Read these off the row that follows.
1) Read off the median entry.
2) Read off the entry just left of the centre entry.
3) Read off the last entry.
[125 132 129 114 114 138 151 119  98]
1) 125
2) 114
3) 98

A =
[[133 126 119 140 131 118 140 121 118]
 [126 122 116 121 118 135 143 125 135]
 [130 119 122 122 144 114 106 130 126]
 [129 111 112 123 145 117 112 121 129]]
Indices start at 1.
The entry directly above the smallest entry: 143
The entry in the top-right corner -> 118
The top entry of the column that holds the smallest entry -> 140
The entry at row 1, column 3: 119
The entry at row 1, column 2: 126
Read off the entry at row 1, column 1.
A: 133
Read off the entry in the bottom-left corner.
A: 129
The entry in the bottom-right corner: 129
The entry just left of 123: 112
Read off the entry in row 3 and column 1.
A: 130
Read off the entry in row 3 and column 2.
A: 119
